128 stands for zero in the data rows.
Each row below has a hidden score, from 0 to 30, with 15 about the middle. What is it? The score is a weighted sum of the row's numbers plus the product of two more (or one squared), each taken from its middle value.
[118 124 121 148 149 126 145 142 120 118 107 122 116 122 120 126 147 135
 135 125 140 144]: 13
[140 126 156  94  93 152 127 105  95 172 128 157 133 165 160  88  80 124
 131 153 126 134]: 21
[169 147 148 137 130 133  96 118 160 176 118 118  96 123  94 132 118 153
 112 140 140 133]: 17
[165 145 120 107 125 150 135 135 122 119 148 139 129 118 116 124  99 123
 115 118 125 116]: 17
[145 102 170  82  94 116 128 127 113 151 129 153 114 117 148 129 103 124
 175 175 132 124]: 19
[107 116 140 129 146 130 129 106 125 115  84 123 146 100 154 133 162 122
 135 127 110 148]: 13
[ 54 154 146 212 163 182 127  91  53 182 154 243 196 136  79 138 126 121
 113  30   0   0]: 6
[120 128 146 140 141 116 122 141  96  93  88 122 126 109 116 129 125 136
 120 128 117 148]: 15
[104  79  85 150 151  83 122 136 138  97 179 107 144 133 156 152 126  98
 169  79 172  92]: 2
[153 120 125 131 127  95 122 125 115 121 123 128 111 106 137  93 186 112
 114 135 104 110]: 6
[122 125 110 127 123 123 129 163 123 113 128 134 115 138 108 160 126 112
 145 109 150 141]: 10
[107 141 156 114 147 105  97 115 114 104  79 100 146 123 159 137 161 109
 156 119  99 116]: 10
[134  77 180 103 134 142 123 131 114 128  88 134 140 136  81 131 169 131
 108 123 131 162]: 14
[139 136 109 105 139 133 116 154 141 140 128 119 127 132 138  79 123 135
 120 141 128 109]: 16
[125 130 100 126 144 126 145 142 126 123 152 122 134 114 117 126 110 129
 116 140 139 139]: 16
[ 94 136 154 123 130 134 145 107 113  60 158 130 100 127 121 125 139 129
 146 137 163 120]: 24
[159 222  38 121 114 193 217 134 185 217 172 194 151 255 219   0  97 121
   9  45 187 174]: 17
[124 137 166 111 131 140 140 110 143 144 107 114 136 112 127 164 101 103
 126 122 144 119]: 19
[147 141 134 126 132 142 130 142 177 138 130 130 146 138 155 103 134 135
 119 138 127 107]: 16
[127 100 144 136 165 112 156 144 116 107 130 130 115 130 134 150 156 124
 167 126 136 141]: 12
[139 149 130  99 104 134 130 123 154 133 127 114 134 120 105 166 106 119
 115 154 156 134]: 21
[143 109 143  96 101 104  76 130 120 149 120 145 123 108 177  88 132 154
 161 190 114 115]: 17
[103 146 108 135 127 137 135 158 117 124 129 108 120 129 124 159  95  85
 131 113 151 144]: 12
[161 135 106 134 160 124 139 127  95 119 129 110 154 123 117 137 155 152
 124 115 116 170]: 16
[128 130  80  90  80 144 161  82 150 177 209 104 147  95 137 152 116  80
 113 168 153  90]: 18
[127 130 169 117 168 122 131 132 121  99  97 122 136 114 128 142 157 143
 150 121 106 184]: 19
[128 121 144 133 141 143 107 108 124 130  95 123 151 100 146 103 178 133
 129 116 113 135]: 12
[136 162 167 150  83 114 121 178 116 157 153  95 129 128 141 168 110 166
 129 147 102 125]: 25
[124 163 129 106 123 151 128 154 109 122 134  95 116 135 147 161 112  99
 123 120 144 137]: 19
[ 96  81  74 169 157  55 164 151 111  87 196 105 162 167 124 162 135 115
 166  71 181 108]: 1
[102 144 150 129 136  99 133 159 142 113  95 131 109 136 140 143 144 127
 119 202  89 130]: 19
[131 153 141 127 122 141 128 144 137 136 150 108 115 143 132 164  95 122
 120 130 127 130]: 20
[ 54 108  96 171 124 149 133 117 114 120 108 128  72 112 132 106 165 161
 134 135 119 160]: 20
[122 131 119 113 134 124 123 140 129 112 115 139 109 109 104 115 131 141
 116 127 150 121]: 17
[149   0 197  85  67 215 164 161 208 180 175 104 133 186   3 165 209 107
  61  77 147 116]: 19
[161 118  73  23 123 148  63 132 142  92 130 255  95  73 150 241 116 150
  93  70 169 132]: 21
[103  94 142 225 106 124 171 131 138  97 118 174  68 112 126 113 137 169
 111 157 140 138]: 19
[114 119 138 107 139 129 130 133  98 116 110 148 119 111 127 136 131 128
 116 112 155 150]: 16
[148 122 143 111 150 106 103 141 130 110 123 110 125 140 133 113 137 141
 125 127 122 127]: 14
[208  63 174  17  78 115 101  99  45 167 131 216 114 183 175  86  33 147
 222 178 134 101]: 21
[124 151 123 133  98 134 136 135 130 134 133 130 129 135 113 145 121 104
 123 133 142 119]: 14
[184  76 136 207  82  79 173 104 181  27 125 246 169 111 137 199  55 140
  69 134 175 131]: 20
[151 139 128 165  84 111 155 123 117 125 119 161 167 103 109 116 104 133
 112 148 124 136]: 17
[108 116 145 112 115 122 113 135 138 125 108 110 154 113 141 124 145 129
 134 129 136 121]: 14
[154 133  82 116 105 152 140 124 134 147 146 109 127 115 122 113 106 111
 110 113 135 111]: 13
[117 124 143 119 148 110 110 127  98 102  94 123 143 129 128 106 164 142
 129 123 120 124]: 12
[152 102 127 100 120 127 118 104 101 139 116 158 118 129 134 121 108 150
 145 154 118 106]: 17
[131 127 136 140 155 133 106  99 146 127  63 138 161 100 118  87 149 142
 128 161  98 144]: 14
[134 109 128 156 138 120 128 139 163 112 130 122 150 101 146  95  87 139
 121 137 111 111]: 13
[142 123 145 196 112  90 151 128 168  84 126 171 156 123 126 114 121 105
 119 110 155 158]: 7
[109 153 135 131 130 146 109 141 122 136 127 125 115 120 128 148 111 123
 128 125 113 108]: 16
[135 145 118 120 139 122 118 127 128 141 151  91 123 121 138 120 127 127
 115 126 109 111]: 14
[ 81 107 155 250 167 214 126  91  32 195 165 209 195 139  59 147 166 112
 126  53   0  68]: 15
[ 94 208  79 176 145 209 178 108  91 228 140 223 188 229 155  78  78 142
  48  71  76  86]: 16
[ 97 126 107 131 115 133 139 129 112 149 128 117 141 116 122 133 134 129
 125 110 149 115]: 13
[109 107 135 109 128 114 124 115 140 134 106  97 165  92 152 102 144 125
 130 134  86 133]: 11
[156 193 154  91 154 239 255 155 178   0 218 175   0  87 144 160  55   0
 255 100 125 136]: 23
[ 60 157 148 116 117  67 150 182 129 166 121 196  74 105  50 101 154 121
 145 157 171 128]: 12
[132 108  88 153 133 103 117 121 158 157 162 115 139 153 126 129 123 141
 153 119 145  60]: 7
[ 57  76  61 169 149  85 148 122 118  68 202 118  78 172 127 152 129 151
 163 110 201 110]: 25
[151 191 129  96 129 209 242 121 162  38 180 163   0  97 120 141  48  28
 253  70 116 141]: 16
[134 140  90 112 112 120 142 114  85 152 153 127 141 129  88 129 107 130
 109 110 119 151]: 12
[127 123 131 134 107 142 132 139 129 129 125 132 142 121 132 149 113 122
 118 117 126 125]: 15
[145  21 226  35  86 130 106 143  91 200 154 194 121 166 123  54 123 145
 188 142 110  94]: 14
[182 168 104 141 171 125  71 105 143 163 221 134 138 113  79  93 114 129
 130 173 115 207]: 19
[129 141 117 125 133 133 123 140 126 118 107 139 136 150 104 141 117 138
 103 151 114 131]: 17
[125 109 137 120 130 154  96 100 121 135  84 142 129  88 142  99 165 135
 160 115 125 133]: 11
[128 134 133 101 117 144 164 142 138 113 113 113 143 110 156 151 153 102
 162 124 128 122]: 15
[109 123 137 147 154 132 136 112 135 136  78 108 146 103 154 114 165 129
 148 118  94 138]: 10
[ 85 115 162 122 144 110 156 124  82  60 141 127 113  96 128 133 169 128
 153 115 130 167]: 17
[125 113 124 147 120 116 139 141 141 108 102 125 141 119 129 142 122 158
 128 136 111 144]: 15
[141 186  29 144  88 193 179 177 136 181 135 184 148 255 150  87  52  80
  65  88 230 160]: 13
[115 129 154 143 165 120 128 158 112 115 141 124 112 129 121 156 113 116
 144 114 139 158]: 14
[101 138 129 168 150 165 139 102 107 159 134 167 152 112 135 169 170 129
 134  86  99 108]: 14
[120 115 136 140 152 136 121 141 131 117 117 114 137 117 131 131 162 109
 163 129 117 127]: 9
[122 144 110 105 135 124  94 123 119 116 127 112 115 126 128  90 133 122
 129 135 133 119]: 14
[ 99 149 129 135 101 118 112 165 129 121 150  98 118 159 130 144 114 101
 103 148 125 128]: 16
[141 122 159 111 130 146  90  99  99  73 139 132 156  97 131 102 164 190
 106 151 157 115]: 28
[145 149  81 141 124 120  92 131 100 141 193 144 130 145  87 162 119 109
 126 130 153 183]: 13
[151 146  99 140 101 151 162 127 140 121 131 182 123 161 171  83  67 116
  74  97 172 152]: 16
[111 132 134 131 137 135 104 136 152 147 113 115 136 111 148 114 140 114
 136 131 117 118]: 11
[134 153  94 150 115 120 150 148 110 154 139 141 123 122 113 159 100 130
  90 117 135 106]: 14
[111 111 140 132 131  99 122 121 120 123 114 103 139 138 141 132 137 134
 117 127 109 128]: 12
[240 141 142 156  44 114  36   0 146 255 136  33   0 163  59 169   3 129
  81  54 162  19]: 7
[100 112  91 128 143 104 159 140 148 104 164 123 140 116 147 140 136 130
 146 123 148  79]: 15
[130 126 133 126 119 125 112 165 122  97 135 115 104 142 119 163 117 119
 131 136 142 119]: 17
[103 134 122 123 144 149 100 133 162 137 149 106 133  99 140 105 125 122
 143 130  97 101]: 13
[121 164  78 126 113 159 190 148 128 159 118 162 107 194 161  81 125 169
  91  99 169 170]: 22
[108 149 128 136 168 153 120 115  86 160 115 159 138 121 133 135 150 119
 128 107  78 101]: 12
[140 128 103 117 127 121 129 140 128 124 164 131 116 127 111 118 108 127
 115 108 160 108]: 15
[134 118 154 153 191 122 105 111 136 125 108  95 158 127 123 118 181 132
 128 156 103 170]: 16
[189 153 159 140  93 140  86  78 155 168 135  80  32 139  97 127  30 139
 101 106 144  83]: 19
[141 141 134 134 129 144 126 126 154 136 111 104 154  97 145 130 109 117
  97 137 142 119]: 18
[146 148 154 137 146 126 135 114 143 133 116 116 137 119 123 118 125 148
 111 135 115 135]: 19
[157 140 142  84 156 106 101 111 116  88 138 134 132 144 149 132 192 101
 147 147 142 137]: 14
[107 120 138 134 173 110  88 130 118 100 102 142 139 111 134 110 166 125
 164 157 126 178]: 12
[151  99 146 114 141 117 102 133 107 118  97 117 134 151 115  95 170 150
 127 134 118 153]: 12
[ 89 139 133 130 145 140 114 132 104 111 118 102 137 118 146 175 127 125
 133 114 135 124]: 18
[104 132 120 145 137 142 137 120 154 120 175  78 137 161 161 118 102 107
 118 115  98 111]: 14
[126 145 130 122 135 143 114 115 120 154 121 124 131 124 128 109 108 126
  90 110 123 136]: 15
[134 123 157 116 150 121  87 135 139 107  78 135 127 123 148 122 146 129
 166 140 117 133]: 13
[165 116 137  95 124 116 107 100 107 134 118 154 131 154 159  98 124 153
 146 161  99 126]: 17
[155  85 184 197 100 115 149 105 178  54 132 161 130  85 168 128  72 104
  95 160 147 130]: 18
[107 146 165 122 103  93 125 184 134 133 127 197 111 120  87 168 148  98
 186 135 146 106]: 9
[112 121 128 135 150 142 132 135 152 105 160 128 107 101 159 109 146 127
 152 146 128 111]: 18
[170  77 170 106 154 102 110 122  82 134 202 181  96 129 134  95  91 119
 190 165 130 192]: 15
[147 107 115 119 121 107 121 127 120 164 131 116 130 146 143 108  99 124
 130 137  97 126]: 9
[114 130 113 126 126 139 116 106 129  94 133 128 136 108 121 120 143 134
 101 124 158 116]: 18
[135 158 125 139 142 137 148 145 127 132 113 122 161 175 166 112  96 145
  95  98 127 150]: 17
[132 128 128 124 140 123 131 122 124 100  92 111 127 121 119 103 128 138
 112 156 135 118]: 18
[146 113 150 133 135  93 132 112 116  64 151 112 112 164 159 122 218  87
 135 103 156 129]: 7
[131 130 125 132 139 114 146 155 108 111 134 154 142 113 117 140 133 124
 117 122 139 153]: 14
[115 128 163 126 131 105  98 159 152  89  91 110 112 160 177 155 163 139
 148 196  96 144]: 21
[125 185  48 122 149 187 166 148 169 190 136 199 146 224 202  18 111 153
  42  64 196 176]: 20
[117 112 138 135 122 133 102 121 140  97 108 134  98 129 146 106 135 134
 141 129 124 146]: 14
[117 112 113 118 133 124 118 133 101  90 122 122 119 146 144 135 126 141
 131 126 120 133]: 16
[ 82 106 148 102 149 113 134 164 143 149 106 144  59  98 109  87 144 149
 111 145 134 124]: 25
[153 155 125  91  97 153 127 146 142 164 133 123 132 136 150 105 106 116
 117  94 146 124]: 15
[140 133 115 127 141 132 150 132 123 141 147 117 137 131 135 108  91 136
 135 142 135 119]: 17
[147 126 109 117  81 147  90 100 156 168 127 112  96 109 126 136 104 114
 116 100 118  80]: 10
[133 143 128 131 100 115 102 134 119 107 123  95 130 134 121 128  86 139
 127 121 124 140]: 15
[137 125 156  97 135 151 120 152 152 143 104 105  95 115 152 134 146 106
 163 129 124 101]: 14
[125 115 133 120 133 136 135 137 120 105 103 128 117 116 145 134 126 139
 151  92 138 125]: 14
[121 155 130 146 148 190 166 107  87 164 131 147 160 118 107 180 134 109
 153 148  82  48]: 24
[120 140 109 123  81 115 129 133  99 161  87 142 156 103 102 120 120 128
 124 107 137 115]: 8
[152 150 102 146 109 112 119 106 122 129 108 151 135 128 120 104 145  97
 118 122 103 150]: 6
[125 144 112 124 121 131 121 129 122 118 148 135 152 143 143 125 105 141
 118 125 140 102]: 17
[164 131 140 204 109 110 176 161 100  96 122 138 133 138 117 171  93 135
  95 136 172 126]: 20
[129 129 150 103 109 121 121 116 141 153 116 106 139 130 141 132 136 109
 118 161 128 130]: 17
[ 20 136 142  97  54  89 179  57  83 117  83  83 157 158 124 108  89 126
 106 100 102 206]: 16
[129 135 127 117 152 119 123 135 120 124 102 137 129 102 138 116 123 127
 118 124 119 136]: 13
[108 155  33 165 184 132 158 128 132 210 137 208  34 222 161   0 155 214
 101 133 199 206]: 25
[150 130 127  95 158 142  98 131 110 114 108 121 124 117 142 130 130 137
 111 116 132 130]: 17
[122 127 130 139 128 130 138 154 115 142 130  71 146 127 151 134 142 115
 104 132 121 124]: 14
[145 138 137 137 154 135 105 127 128 134 125 109  88 150 148 136 122 111
 123  92 136 119]: 11
[133 116 165 129 138 124 117 155 106 103 128 126 112 139 130 155 129 126
 151 125 154 117]: 16
[134 128 157 153 150 117 109 109 123 116  84 122 142 116 139 115 150 153
 142 161 115 141]: 18
[112 125 143 110 120 129  85 129 130 124 110  97 152 116 142 119 128 128
 102 112 126 117]: 14
[129 133 140 132 134 137 100 133 131 130 111 134 121 109 146 102 130 134
 115 136 108 130]: 15
[135 145  96 129 110 143 120 132 121 145 115 134 118 113 106 113 112 153
  94 129 123 136]: 17
[195 144 142 156 166 111  84 114 112 146 215 138 103 129  44 149 122 143
 141 175 128 213]: 26
[125 126 106 134 101 131 100 154 135 129 115 101 143 135 116 138 114 104
 123 150 121 112]: 11
[114 123 110 140 119 118 153  52 143 160 116 132 164 111 120 139 175 101
 119 153 109 130]: 11
[139 115 158 144 155 107 117 107 110 107 125 130 145 154 148 149 132 118
 156 136 103 128]: 15
[113 130 116 127  98 140 100 138 147 147 135 125 135 142 137 143  99 117
 115 114 132 112]: 13
[167 138 116 140 172 125  81 145 108 118 206 127 120 141  79 148 121 104
 159 136 128 209]: 14
[144 136 136 136 141 140 144 133 118 151 148 124 111 114 136 145 128 121
 123 141 127 154]: 19
[174 135  88 124 165 101  99 106 109 154 152 131 145 133  89 120 112 137
 119 150 129 177]: 14
